[[   2   -3   11]
 [  88   -3   21]
 [  44   46   40]
 [-105   64 -103]
 [ -40  -57  -18]
 [  14  -32   26]
 [ -79   30   24]
 [  48   34   59]
 [ -89  105   34]
 [  -3   89  -48]
 [ -10   87  -64]]
:
[[-105   64 -103]
 [ -89  105   34]
 [ -79   30   24]
 [ -40  -57  -18]
 [ -10   87  -64]
 [  -3   89  -48]
 [   2   -3   11]
 [  14  -32   26]
 [  44   46   40]
 [  48   34   59]
 [  88   -3   21]]

[[-26 -55  16  26  -2   4  46   5  -1   7  -9   6 -34  -5 -20  14]
 [ 27  -9 -27  20  18 -21   0  80 -55  -1  70 -48  14  21  12 -17]
 [  3  19 -11  75  30 -26  18 -71  30 -39  22   6  -3  36  25   3]]
:
[[-26 -55  16  26  -2   4  46   5  -1   7  -9   6 -34  -5 -20  14]
 [  3  19 -11  75  30 -26  18 -71  30 -39  22   6  -3  36  25   3]
 [ 27  -9 -27  20  18 -21   0  80 -55  -1  70 -48  14  21  12 -17]]

[[  -5    5   52  -54  -70  -67  -27   -5]
 [  -2  -37   37    0 -103   16   29  -65]
 [ -20  -37   34  -49  -98  -57    1  -64]]
:
[[ -20  -37   34  -49  -98  -57    1  -64]
 [  -5    5   52  -54  -70  -67  -27   -5]
 [  -2  -37   37    0 -103   16   29  -65]]

[[ 72 -54  82 -64  75  57 -34  64  58 -21  32 -36  50  84  87]
 [  4  -5 -10  -1   1 -11   7  -7  -2   9 -12   8 -10   1   1]
 [ 35 -39 -55  -1  10 -76  42 -47 -12  62 -68  56 -56  23  19]]
:
[[  4  -5 -10  -1   1 -11   7  -7  -2   9 -12   8 -10   1   1]
 [ 35 -39 -55  -1  10 -76  42 -47 -12  62 -68  56 -56  23  19]
 [ 72 -54  82 -64  75  57 -34  64  58 -21  32 -36  50  84  87]]

[[ 21  40 -20  12 -10  -2]
 [  6   8  -5   5   0   0]
 [ 23  71 -22  23  15   6]
 [ 15  81  13 -43  29 -44]]
:
[[  6   8  -5   5   0   0]
 [ 15  81  13 -43  29 -44]
 [ 21  40 -20  12 -10  -2]
 [ 23  71 -22  23  15   6]]

[[  3 -57 111]
 [  7 -37   7]
 [ 74 106 -40]
 [ 14 108 -65]]
:
[[  3 -57 111]
 [  7 -37   7]
 [ 14 108 -65]
 [ 74 106 -40]]

[[ 40 -24   5 -83 -30]
 [  2 -13   9 -37   9]
 [-51  10 -37 -61  23]
 [ 17 -12  37  14 -25]
 [ 52 -37  92  -6 -30]]
:
[[-51  10 -37 -61  23]
 [  2 -13   9 -37   9]
 [ 17 -12  37  14 -25]
 [ 40 -24   5 -83 -30]
 [ 52 -37  92  -6 -30]]
